In the data rows, 128 means zero.
In each game, the first row plays the second. By how much does the first row win? 20 means about a draw, 40 a big win and 0 a big loss. Wins can go round in a circle. Each row has two weighted sums of its numbers, A and B, taken from their middle values. A row wins by its A times the other's B, less its B times the other's A.
Array([155, 104, 119, 122, 141, 156, 136, 122, 102, 140])
Array([142, 171, 125, 121, 147, 161, 161,  81, 111, 138]) -> 20
Array([ 57, 134, 204, 103, 133,  64,  35, 119, 184, 111])
Array([130, 122, 168, 132, 125, 123, 100, 116, 118, 188]) -> 21
Array([ 95, 148, 114, 165,  78, 108, 132, 176, 122, 119])
Array([124, 193, 157,  96, 119,  68, 114, 106, 138, 122]) -> 17
Array([140, 139, 145, 126, 153,  99, 152,  86, 139, 169])
Array([139, 186, 124, 117, 146, 154, 152,  74, 131, 113]) -> 25
Array([ 92, 201, 137, 149,  80, 102, 104, 117, 149, 115])
Array([102, 148, 180,  95, 148, 101,  72, 103, 187,  73]) -> 25
Array([121, 129, 129, 146,  81, 102, 128, 163, 138,  95])
Array([151, 163, 133, 125, 139, 123, 172, 112, 148, 123]) -> 18
Array([172, 195, 119, 149, 115, 153, 163,  82, 114, 165])
Array([155, 100,  87, 169,  84, 134, 138, 167,  94, 149]) -> 22
Array([138, 102,  64, 176, 100, 159, 137, 193, 114,  99])
Array([128,  54, 115, 145, 130, 161, 110, 163,  71, 132]) -> 20
Array([ 99, 111, 183, 130, 152,  95, 121,  84, 139, 197])
Array([138, 134, 147, 101, 157, 128, 128, 102, 121, 127]) -> 12
Array([169, 111,  99, 104, 144, 137, 148, 118, 114, 149])
Array([172, 151, 135, 131, 172, 168, 165,  84, 127, 140]) -> 16
Array([ 67, 114, 160, 111, 111, 109,  73, 169, 164,  87])
Array([164, 122, 156, 155, 165, 137, 162,  92, 152, 132]) -> 26
Array([122, 144, 162, 126,  99,  88,  99, 141, 141, 131])
Array([122, 110, 132, 127, 134, 123, 114, 145, 148,  94]) -> 22
Array([ 69,  95, 160, 108, 132,  93,  59, 109, 138, 148])
Array([130, 117, 125, 102, 131, 120, 139, 125, 112, 150]) -> 16
Array([ 71, 103, 120, 166,  85,  81, 129, 181, 122,  72])
Array([140, 172, 114, 107, 115, 118, 181,  97, 121, 161]) -> 25
Array([110, 133, 151, 107, 166, 130, 114,  96, 154, 119])
Array([167, 142, 118, 106, 167, 163, 171, 100, 112, 137]) -> 19
Array([169, 129,  84, 120, 135, 161, 169, 126, 115, 142])
Array([158,  95, 101, 123, 113, 111, 121, 140, 114, 161]) -> 23
Array([122, 133, 166, 137, 114, 136, 100, 151, 137, 100])
Array([140, 151, 139, 117, 121, 147, 109, 116, 140, 106]) -> 7
Array([149, 150, 112, 164, 103, 134, 116, 154, 167,  75])
Array([101, 139, 132, 150,  80,  87, 107, 175, 104, 129]) -> 28
Array([103, 136, 132, 123, 163, 156, 125, 102, 180,  66])
Array([140, 108, 101, 153,  92, 140, 146, 133, 121, 157]) -> 22
Array([150, 136, 112,  98, 124, 128, 141, 120, 117, 104])
Array([143, 107, 128, 151, 133, 183, 136, 129, 109, 146]) -> 21
Array([ 96, 168, 179, 112, 145, 129,  80,  91, 140, 114])
Array([119, 103, 123, 117, 130,  71, 124, 120, 160, 131]) -> 16
Array([151, 114, 151, 125, 146, 163, 129, 102,  90, 158])
Array([ 92, 153, 170, 120, 122, 116,  56, 110, 143, 114]) -> 20
Array([120, 181, 129, 129, 105,  83, 135, 116, 137, 117])
Array([ 99, 127, 184, 124, 164, 126,  82, 107, 157, 110]) -> 23
Array([189, 108,  94, 102, 156, 152, 171, 121,  67, 204])
Array([115, 124, 117, 175,  68,  72, 153, 197, 123,  94]) -> 13
Array([ 61, 129, 154,  95, 164, 139,  83,  83, 163,  94])
Array([143, 157, 170, 134, 126,  94, 125, 125, 151, 135]) -> 20
Array([130, 123, 158, 101, 171, 119,  99, 115, 154, 119])
Array([129, 112, 108, 116, 138, 149, 130, 136, 157,  99]) -> 22
Array([155, 174, 117, 129, 125, 120, 167, 119, 134, 108])
Array([ 79, 146, 186, 119, 124, 108,  51, 105, 130, 123]) -> 17
Array([138, 133, 148, 136, 144, 156, 123, 127, 145,  93])
Array([130, 124, 123, 115, 152, 146, 129, 124, 145,  89]) -> 22
Array([146,  87, 116, 148,  68, 124,  90, 159, 107, 196])
Array([141, 129, 100, 159,  99, 124, 166, 150, 115, 140]) -> 10
Array([128, 138, 170, 140, 110, 167,  89, 145,  98, 166])
Array([153, 113, 122, 103, 148, 156, 149, 125, 115, 135]) -> 22
Array([127, 129, 137, 112, 117, 136, 133, 126, 128, 112])
Array([102, 102, 126, 101, 177, 129, 132, 132, 153, 133]) -> 15
Array([103, 131, 170, 109, 136,  58,  99, 129, 170,  85])
Array([140,  93, 127, 122, 148, 195, 136, 127, 120, 102]) -> 17
Array([111, 124, 143,  92, 164, 159, 147,  78, 144, 111])
Array([124, 133, 162, 102, 174, 158, 122, 101, 110, 138]) -> 12
Array([106,  97,  79, 195,  95, 142, 150, 187, 146,  63])
Array([144, 110,  68, 143, 114, 148, 121, 156, 135,  92]) -> 12
Array([104,  92,  93, 144, 103, 112, 126, 185, 163,  79])
Array([165, 133, 109,  95, 134, 141, 166, 107, 100, 158]) -> 23
Array([135,  93, 154, 131, 145, 128, 119, 118, 122, 164])
Array([121, 163, 145,  98, 139,  94, 145,  97, 130, 141]) -> 19
Array([129,  93, 110, 130, 124, 156, 100, 152, 152, 100])
Array([123,  83, 103, 166, 119, 154, 134, 161, 140,  83]) -> 23
Array([162, 131,  97, 186, 111, 181, 131, 158, 126, 105])
Array([164, 134,  70, 146, 155, 196, 155, 139, 150, 116]) -> 29
Array([140, 111, 123, 164,  95, 169,  99, 157,  90, 140])
Array([133, 137,  99, 155, 117, 152, 140, 160, 148,  84]) -> 32
Array([132,  99, 100, 123, 108, 148, 116, 148, 148, 117])
Array([168, 142,  80, 141, 119, 166, 168, 146, 118, 140]) -> 19
Array([129, 124,  85, 140, 125, 126, 146, 148, 124, 148])
Array([188, 215,  87, 154, 107, 149, 202, 110, 134, 151]) -> 25
Array([124, 151, 144, 145,  86, 124,  90, 151, 107, 139])
Array([160, 110,  81, 139, 124, 147, 143, 144, 115, 137]) -> 14
Array([135, 102,  94, 158, 114, 138, 145, 153, 121, 143])
Array([160, 133, 131, 103, 169, 149, 153,  97, 114, 132]) -> 17
Array([130, 118, 169, 156,  88, 135,  78, 143, 121, 179])
Array([148, 138, 144, 117, 131, 146, 129, 110,  79, 175]) -> 24
Array([158, 167, 130, 104, 177, 149, 164,  81, 111, 142])
Array([128, 138, 137, 107, 140, 126, 127, 116, 142, 100]) -> 18
Array([ 84, 104, 105, 167,  98,  61, 138, 190, 148,  44])
Array([142, 180, 140, 154, 113,  88, 171, 108, 121, 159]) -> 30
Array([122, 198, 118,  98, 170, 124, 153,  71, 158,  95])
Array([113, 119, 115,  94, 166, 144, 119, 102, 168,  76]) -> 21
Array([177, 127,  99, 139, 123, 157, 176, 132, 100, 159])
Array([ 85, 145, 163, 110, 146, 147,  71, 105, 143,  97]) -> 22
Array([133, 110, 145, 124, 125, 109, 112, 138, 141, 123])
Array([128, 114, 136, 123, 155, 115, 145, 122, 155, 113]) -> 17
Array([170, 125,  60, 170,  85, 173, 137, 153,  70, 176])
Array([150, 110,  83, 133, 103, 137, 145, 147, 113, 128]) -> 12
Array([112, 114, 120, 119, 114, 126, 119, 170, 116, 104])
Array([125, 122, 145,  70, 193, 126, 126, 104, 117, 128]) -> 32
Array([ 67, 135, 176, 103, 104,  64,  46, 114, 142, 137])
Array([127, 137, 146,  98, 135, 125, 111, 119, 113, 139]) -> 24
Array([145, 110, 126, 163,  93, 126, 151, 177, 118,  98])
Array([149, 145,  95, 108, 150, 161, 143, 112, 141, 115]) -> 19
Array([126, 128, 159, 140, 122,  86, 100, 128, 146, 144])
Array([107, 101, 172, 110, 162, 134, 103,  97, 123, 168]) -> 18
Array([114, 157, 176,  84, 162,  81, 111, 105, 163,  95])
Array([159, 117,  96, 136, 146, 187, 153, 119, 120, 131]) -> 20
Array([174, 122, 123, 140, 141, 156, 167, 128, 109, 177])
Array([161, 167, 132, 138, 121, 147, 162,  93,  94, 155]) -> 24
Array([110, 150, 145, 135, 128, 128, 106, 103, 144, 106])
Array([ 98, 109, 181, 121, 145, 112,  97, 151, 134, 153]) -> 28
Array([138, 136,  99,  96, 170, 144, 187, 102,  98, 171])
Array([141,  86, 112, 120, 119, 128, 115, 149, 118, 157]) -> 37
Array([107,  69, 128, 174,  90, 126, 132, 184, 101, 147])
Array([154, 115, 129, 190, 102, 171, 146, 150, 111, 142]) -> 19
Array([ 93,  75, 124, 125, 104, 151,  63, 131, 107, 185])
Array([159, 127,  93, 173, 131, 196, 160, 124,  77, 174]) -> 25
Array([155, 112,  83, 120, 145, 178, 112, 111,  94, 154])
Array([168, 157, 132, 155, 104, 153, 154, 154, 130, 120]) -> 27
Array([165, 111,  97, 185, 121, 209, 123, 165, 101, 121])
Array([153, 137, 113, 112, 158, 151, 161,  96, 114, 127]) -> 23
Array([131, 145, 126,  99, 151, 162, 146, 106, 132, 111])
Array([157, 108,  97, 129, 167, 199, 137, 126, 136, 117]) -> 20
Array([160, 164, 163, 145,  90, 119, 125, 131, 102, 201])
Array([127, 131, 161, 123, 166, 143, 119,  74, 128, 170]) -> 14
Array([112, 116, 123, 137, 124, 105, 124, 136, 189,  74])
Array([ 90, 119, 132,  72, 144, 109,  79,  79, 112, 151]) -> 26
Array([115, 145, 125, 103,  96,  48, 124, 151, 145, 100])
Array([117, 131, 152, 120, 136, 114, 119, 111, 130, 153]) -> 18
Array([151, 115,  84, 143, 113, 136, 136, 158, 117,  92])
Array([179, 155,  65, 149, 136, 176, 179, 117, 115, 137]) -> 18
Array([153, 184,  97, 111, 151, 154, 191,  82, 130, 148])
Array([147, 114, 147, 125,  95, 126, 112, 149,  93, 192]) -> 29
Array([148, 114,  51, 143, 133, 167, 151, 140, 134,  93])
Array([136, 122,  97, 117, 127, 136, 143, 138, 111, 140]) -> 19
Array([109, 134, 139,  99, 111,  94,  99, 142, 181,  90])
Array([128,  71,  97, 174,  65, 104, 135, 222,  98, 104]) -> 25
Array([151, 126, 107, 133,  97, 112, 132, 169, 143,  97])
Array([143, 113,  88, 144, 116, 159, 153, 140, 123, 148]) -> 15
Array([141, 124, 112, 108, 143, 166, 124, 118, 118, 127])
Array([ 77, 120, 167, 115, 117,  65,  81, 146, 174,  96]) -> 20
Array([ 34,  36,  67, 167,  85,  84, 138, 230, 140,  63])
Array([127,  85,  98, 153,  99, 174, 130, 146,  88, 170]) -> 32
Array([ 87, 123, 129, 150, 119, 122, 152, 158, 132,  96])
Array([190, 124,  78, 184,  91, 162, 163, 131, 116, 179]) -> 31
